In the rows, 128 means zero.
Turns, then the turns between two rows, first turn first; the first pair answered:
M (before => after):
[127 126 140 122 125 114 124 140 127 110 131 127 132 136 114 105 127 114
 121 121 123 136 121 117 147 124 123 134 144 106 121 135 134 104 112 118] => [130 133 137 121 133 108 114 137 127 120 146 141 134 139 109 111 136 122
 128 128 137 126 120 116 149 121 126 137 148 104 119 133 132 102 113 118]
[102 128 148 118 140 129 117 124 132 114 118 114 132 122 139 136 134 103
 103 109 141 164 128 122 129 137 125 127 120  90 129 123 136 135 133 164] => [118 129 146 126 168 111 111 132 142 150 142 132 121 148 126 123 138 126
 135 147 143 148 135 109 125 134 109 134 130 119 106 101 128 128 132 150]
[132 131 117 129 150 137 137 105 124 120 140 113 126 141  99 118 164  98
 188 142 129 106 125 145 132 137 133 168 166 174 115 106  95 122 136 109] => [133 124 104 137 114 132 142  92 100 102 130 115 134 109 112 145 150  72
 158 101 132 123 119 176 131 134 135 152 146 137 146 151  98 132 131 111]
[105 121 157  90 135 107  96 109 145 143  95  85 122 147 109  92 113 148
 100 135 128 142 134 163 142 107 117 124 152 124  91 103 139 126 106 123] => [147 111 135 104 138  79  92  92 130 170 132 148 134 144 105 107 116 132
 126 133 149 124 136 179 136  96  97 129 138 126 102 123 135 140 119 115]
U (before => after):
[151 124 115 113 151 111 124 127 116 123 163 154 125 130 105 120 116 153
 136 137 151 115 115 136 115 126 137 148 148 151 118 121 113 139 142 133] => [142 108 122 103 149 114 118 138 124 112 141 136 115 140 110 113 113 160
 136 132 136 116 104 131 131 129 129 143 160 137 102 106 127 128 134 136]
[121 126 123 137 130 143 136 143 134 125 102 114 117 130 114 131 124 138
 122 121 117 128 136 126 147 121 136 119 124 140 150 120 132 100 128 119] => [140 131 110 141 128 135 133 135 128 134 121 130 122 119 100 139 124 130
 118 121 126 118 129 137 132 119 144 115 117 142 159 134 127 110 133 113]
[150 121 122 173  81 128 167 138  93 131 133 102 119 136 122 106 102 174
 139 151  87 123 112 149 132 125 105 109 147 140 132  99 129 109 135 123] => [143 140 117 175  96 143 169 133  97 132 135  88 129 135 120 120 109 172
 132 168 102 133 132 126 111 125 134 123 137 154 145  71 118 125 134 129]
[144 138 132 114 118 145 122 137 131 111 119 120 112 153  85 136 149 128
 113 103 108 133 127 136 123 113 128 122 118 168 141 105 141 124  91 107] => [159 139 124 121 117 141 116 127 121 113 123 133 106 152  86 145 142 122
 115  96 107 124 122 143 121 115 117 116 116 162 146 113 144 120  90 110]
P (before => after):
[140 133 135 157 119 116 142 134  94 121 138 124 130 135  96 133 141 120
 139 117 122 117 133 160 118 143 138 159  97 135 136 145 126 121 137 106] => [131 116 150 130 121 102 126 143 104 119 127 111 124 153 109 115 137 138
 146 117 120 119 127 153 139 151 108 148 129 109 103 125 132 103 126 120]
[156 133 143 130 118 119 144 133 119 143 125 139 128 108 128 130 125 130
 132 103 145 132  99 143 111 130 137 126 116 123 141 134 150 133 153 119] => [150 128 154 116 126 109 135 128 134 144 107 130 121 115 135 113 131 141
 144  98 158 133 106 128 122 141 133 122 129 114 121 121 150 128 149 124]
[136 135 114 132 137 142 120 102 142 125 155 146 162 109 145 161 138  88
 121 131 174 152 160 107  85 136 147 133 110 121 160 139 121 167 128 133] => [162 101 108 147 106 108 131 100 102 118 143 161 145  99 147 155 130  98
 123  95 138 135 108 173 137 128 114 119 118 108 149 176 135 140 123 121]
Now pairs of rows:
Each pair is 2 to 4 turns apart.
[108 124  97 123 126 164 159 125 107 117  96  83 129 147 142 117 129 134
 107 131 126 121  94 122 142 172  93 130 178 130  97 153 154 110  83 169] => [113 137  84 136 139 168 161 106 117 129 128 107 162 129 140 148 126  96
 104 148 180 140 134  90  88 168 127 138 142 137 126 152 135 148  93 172] => M, M, P, P
[140 147 121 129 150 128 119 113 137 155 160 143 139 121 121 145 135 105
 134 155 167 142 161 112  79 123 159 145 105 162 143 111 118 143 131 128] => [ 92 114 154  98 141 143 108 142 151 111  98  78 107 156 127 105 128 149
 114 144 132 151 138 107 128 142 128 124 146 122 100  91 142 107 117 143] => M, M, U, U
[121 116 130 135  92 143 148 100 103 110 120 122 162  90 122 142 122 101
  81  95 140 148 138 136 100 104 155 136 101 120 183 153 112 174 150 120] => [135 158 128 138 136 147 150 111 121 146 154 136 158 120  96 140 141 120
 130 150 143 118 135 111  82  89 171 148 110 182 166 114  96 170 159 107] => M, U, U, U
[116 146 161 170 103 150 129 158 101  97 107  96  80 142 135 110  92 149
 107 165 100 147  89 107 121 127 153 134 165 107 132 132 129 121 143 154] => [141 152 138 190 100 135 135 135  90 106 142 131  97 115 133 131  88 131
 106 151 127 152 110 124  94 121 170 139 136 101 166 161 117 152 153 154] => M, M, U, U
[127 175 141 118 123 153 160 165 118 119 107 120 124 135 135 110 127 140
 119 129  84 111  93 157 123 103 135 121 164 165 147 107 160 132 116 116] => [106 171 155  96 141 159 144 150 144 122 110 118 143 131 143 114 124 132
 106 134 129 133 131  95  90 117 147 121 160 145 141  82 156 150 114 136] => M, M, P, P
[154  87 118 157 111 100 146 118 100 151  96 160  66 111 112 120 154 163
 113  95 110 139 126 179 177 103 102 163 139 182  95 196  95 136 119 111] => [155 114 109 158 137 105 160 123 110 177 125 165  76 127 104 119 158 168
 129 130 118 129 139 154 148  94 125 177 133 215 102 170  85 143 130  98] => M, M, U, U
[147 166 123 144 140 131 145 134 139 170 164 149 141 156  96 124 139 134
 144 165 117 107 129 120 107 119 138 139 107 182 155 108 115 143 146 114] => [108 112 159  85 128 127 112 141 170 131 109 133 120 167 134  92 120 160
 135 132 147 123 136  84 146 154  96 114 144  96  99 100 136 103 130 145] => U, M, P
